In the data rows, zero lies at 4.5, halfway between 4 and 5.
Here are some points:
[5 5 4 4 4 4 2 5 4 2 7 3 5 4 3 4 3 4 3 3 3 3]
[4 2 7 5 3 5 3 3 4 3 4 4 2 2 4 3 4 5 2 2 3 3]
[4 3 2 4 4 4 4 6 6 7 0 5 2 9 4 6 3 4 6 5 5 7]
[6 5 6 6 5 6 8 8 5 6 6 6 5 3 6 6 8 6 6 6 7 3]
[5 4 3 4 2 3 3 4 4 3 4 4 2 5 4 3 1 3 4 4 3 5]
[7 7 2 4 7 5 6 8 5 6 5 8 4 5 5 5 5 5 5 8 6 6]
[4 1 6 5 5 3 2 3 4 2 4 2 3 2 4 2 3 4 4 2 4 1]
[4 5 6 7 3 8 9 6 5 7 3 5 7 4 9 5 9 4 8 4 8 3]
[5 5 3 5 5 4 4 3 4 2 8 4 7 2 4 5 7 6 5 3 3 3]
[4 6 3 4 5 6 2 1 4 2 6 4 3 3 4 4 3 5 4 3 4 4]
[4 5 2 4 5 6 5 6 6 6 4 5 4 7 5 7 3 2 3 6 5 8]
[6 6 6 6 4 6 9 8 4 6 6 6 4 3 7 5 9 6 7 6 7 4]
[3 2 4 4 3 4 4 5 6 8 0 5 6 9 5 5 2 2 6 5 5 7]
[5 6 6 7 4 5 6 7 3 3 8 3 5 2 6 4 8 6 5 4 5 2]
[4 4 8 6 4 5 5 8 4 4 8 4 3 3 5 1 6 6 4 3 4 3]
[4 6 5 5 4 6 8 7 6 9 4 6 7 4 6 7 7 4 8 6 8 5]
[5 2 0 4 5 4 3 3 4 2 1 5 4 4 3 3 2 5 3 4 3 4]
[5 7 5 5 6 4 5 8 4 3 7 4 6 2 4 6 6 7 4 4 4 3]
[6 6 1 3 7 4 4 8 5 4 5 7 3 4 4 4 5 4 4 7 5 6]
[7 5 7 4 7 4 5 6 3 4 8 7 1 3 4 5 7 8 5 6 5 4]
[5 5 3 3 5 4 2 0 3 2 3 3 6 4 4 4 2 4 3 3 4 3]
[6 8 5 4 8 4 5 7 4 2 5 5 3 3 3 4 3 6 3 6 5 5]
[4 4 3 4 3 5 3 4 4 3 6 2 2 3 4 4 4 5 3 3 3 2]
[4 4 5 4 6 4 3 1 3 2 3 3 4 3 4 4 2 5 1 3 3 5]
[5 5 1 4 4 4 6 5 6 7 5 8 3 8 4 4 4 3 4 6 6 9]
Then 12 other points, each followed by its number:
[5 4 6 5 6 3 5 6 4 3 8 4 7 2 3 4 7 7 4 4 4 4] 0
[4 3 4 4 2 3 4 3 6 6 3 6 5 9 4 4 1 2 5 5 5 7] 1
[6 4 6 5 6 3 5 5 3 2 8 5 5 2 4 6 5 6 2 5 4 3] 2
[6 4 7 5 4 4 6 6 3 3 7 5 4 3 5 5 7 8 3 5 5 2] 3
[5 4 4 4 7 5 4 6 3 2 7 4 7 3 4 5 4 6 3 4 3 4] 4
[7 6 6 5 7 5 7 7 4 5 8 7 2 4 5 5 8 7 5 7 5 4] 5
[3 5 4 5 4 4 3 5 3 3 8 2 5 3 5 6 4 4 4 2 3 2] 6
[3 3 3 4 2 4 4 4 6 8 0 5 4 9 5 5 2 2 6 4 5 8] 7
[4 3 7 4 6 5 2 3 3 3 8 3 6 3 4 3 5 5 4 3 3 3] 8
[4 5 3 4 3 5 5 5 7 8 3 6 5 8 4 7 5 3 6 6 6 9] 9
[4 3 6 5 3 4 3 5 3 3 4 3 4 2 4 2 3 6 2 2 3 2] 10
[4 5 4 4 4 7 3 4 4 3 5 5 1 6 3 5 2 4 3 4 3 5] 11
Which three of these numbered points are nearest to each point below, looking only along the 2 directions in which the first points spread most? Their numbers follow each, nearest first.
[5 5 1 4 7 4 6 4 6 7 2 7 7 7 4 7 5 5 6 7 7 9] > 9 7 1
[3 4 2 4 4 4 5 4 6 7 0 5 2 9 5 7 2 2 6 5 5 7] > 7 1 9
[7 7 4 5 7 4 7 6 4 5 7 6 8 3 6 5 7 7 6 7 6 4] > 5 3 0
[5 5 6 6 5 5 5 9 4 4 8 4 3 2 5 3 6 7 3 4 5 3] > 3 0 2
[5 6 3 4 5 5 3 2 4 3 4 5 8 5 3 3 1 4 3 5 3 5] > 11 10 4
[3 3 6 5 2 4 3 0 4 4 6 2 3 3 4 3 4 5 3 3 3 2] > 10 8 6
[4 2 4 5 4 5 3 0 4 3 4 3 5 2 4 2 4 5 4 2 3 1] > 10 8 6
[7 6 3 3 6 5 5 6 4 3 7 7 5 3 4 4 7 7 2 6 4 3] > 0 3 2
[4 3 0 4 4 4 4 5 5 5 3 5 2 8 4 3 1 4 4 5 5 7] > 1 7 11
[4 4 9 7 4 5 6 5 4 4 7 3 6 2 6 3 8 6 5 3 5 1] > 3 0 2
[4 7 1 4 3 7 3 1 5 6 2 5 5 8 4 4 2 3 5 5 3 6] > 1 7 11
[5 5 6 6 4 5 5 8 4 2 5 4 2 1 5 4 6 6 4 4 3 2] > 0 2 3
[4 2 3 4 2 3 3 5 4 2 3 6 4 5 4 4 1 5 5 4 4 4] > 11 1 4
[4 5 3 3 3 6 3 2 6 6 1 5 4 8 3 5 2 3 2 5 3 8] > 1 7 11
[3 4 9 9 2 5 7 3 4 4 5 2 6 3 8 4 7 5 7 3 6 3] > 3 0 5
[5 4 5 5 6 4 5 5 4 2 8 3 6 2 3 2 6 6 3 4 4 2] > 2 8 0
[5 7 4 5 6 4 6 7 4 3 6 4 4 2 5 6 5 7 3 4 3 2] > 0 2 3
[3 3 5 5 4 5 4 6 4 4 8 3 1 2 4 5 4 4 4 3 3 3] > 4 6 2
[4 4 2 3 3 4 3 6 4 3 5 4 7 5 4 3 2 2 3 4 3 3] > 11 4 10
[6 6 6 5 5 5 5 5 4 3 8 4 1 2 6 4 7 6 2 4 4 3] > 0 2 3
[4 4 5 4 5 4 3 1 4 3 7 2 2 4 4 3 4 6 2 3 4 2] > 10 8 6
Now 12 new points, numbered from 0 again:
[5 5 7 7 3 6 6 4 4 3 8 3 4 2 6 4 8 6 5 3 5 2] 0
[6 5 2 4 7 5 6 5 6 8 4 8 6 6 5 8 5 3 7 8 7 8] 1
[6 5 7 4 7 4 4 4 4 1 5 5 6 2 3 5 3 8 5 4 3 3] 2
[7 7 5 5 7 5 7 7 4 4 7 6 1 3 5 3 6 8 6 6 5 3] 3
[7 7 4 5 6 5 7 6 4 4 7 5 1 3 5 6 7 7 5 7 5 4] 4
[3 4 6 6 4 7 8 7 5 8 4 4 7 4 8 6 8 3 9 4 8 3] 5
[4 4 2 4 6 3 2 6 4 3 6 3 2 3 4 1 3 5 3 3 3 4] 6
[4 4 3 4 4 3 5 3 6 7 1 6 4 9 4 7 4 2 4 6 6 7] 7
[4 0 2 4 4 3 3 6 4 3 1 5 7 4 4 5 3 5 3 5 3 4] 8
[5 5 2 3 5 4 4 7 4 3 6 6 0 4 4 5 4 5 3 5 3 4] 9
[5 2 3 4 5 5 3 4 3 2 4 3 3 3 3 3 2 5 3 5 3 4] 10
[5 3 3 4 6 4 3 6 5 3 1 4 5 6 3 5 2 3 3 5 3 7] 11
The same question for these:
[4 3 2 4 5 4 3 6 5 5 4 5 7 7 4 6 2 2 2 5 3 6] > 11 8 7
[5 2 1 3 5 3 3 6 4 3 4 5 9 4 4 3 4 4 3 6 3 3] > 9 8 10
[6 6 7 6 6 4 7 7 4 4 8 5 4 3 5 5 8 8 5 6 5 3] > 3 4 0
[7 6 5 4 7 4 6 7 4 5 6 7 4 3 5 6 7 8 5 7 5 5] > 4 3 5
[7 7 4 4 8 7 6 4 5 5 7 7 3 4 3 4 4 7 6 8 5 5] > 4 3 9
[5 3 6 4 3 3 3 3 4 3 6 3 1 3 4 6 3 5 3 3 3 3] > 6 10 2
[4 3 2 4 6 3 3 6 4 3 2 4 7 5 4 4 3 4 1 4 4 4] > 8 11 10
[4 3 4 4 4 6 7 4 7 9 2 6 4 5 6 8 5 3 9 6 8 6] > 1 7 5
[4 3 5 4 4 5 2 8 3 3 6 4 6 4 4 3 3 3 3 3 4 3] > 9 6 2
[4 6 5 5 5 7 9 6 6 9 5 6 5 4 7 7 8 4 9 5 8 3] > 5 4 3
[4 8 8 7 3 5 7 5 3 4 6 3 4 2 6 6 9 5 5 3 6 3] > 3 0 4
[5 6 3 3 6 4 2 4 4 3 4 4 7 6 3 5 3 4 2 5 3 7] > 8 11 9
[4 3 4 4 4 3 3 3 5 6 0 6 1 7 4 5 2 2 3 5 4 6] > 11 8 7
[5 7 5 5 6 6 9 5 5 8 5 6 8 4 7 8 8 4 8 7 8 4] > 5 4 1
[4 3 4 4 3 4 4 4 6 7 2 6 3 9 4 6 3 1 6 5 6 8] > 7 11 1
[7 8 5 5 7 5 8 5 5 7 6 8 7 4 6 6 6 6 6 8 7 5] > 5 4 3
[3 5 4 4 2 5 6 5 8 9 2 6 6 7 5 6 5 3 9 5 7 8] > 1 7 5
[6 5 3 4 8 3 4 8 3 4 7 5 5 4 3 3 7 8 3 5 4 6] > 4 3 9
[6 3 3 4 5 4 4 6 4 3 3 5 8 5 3 4 3 4 1 5 3 6] > 8 9 11
[6 6 3 4 6 5 7 6 6 8 4 8 5 6 5 8 5 4 7 8 7 7] > 1 5 7
[4 6 6 4 5 3 2 3 4 2 2 3 3 3 3 1 2 5 2 4 4 4] > 10 6 8
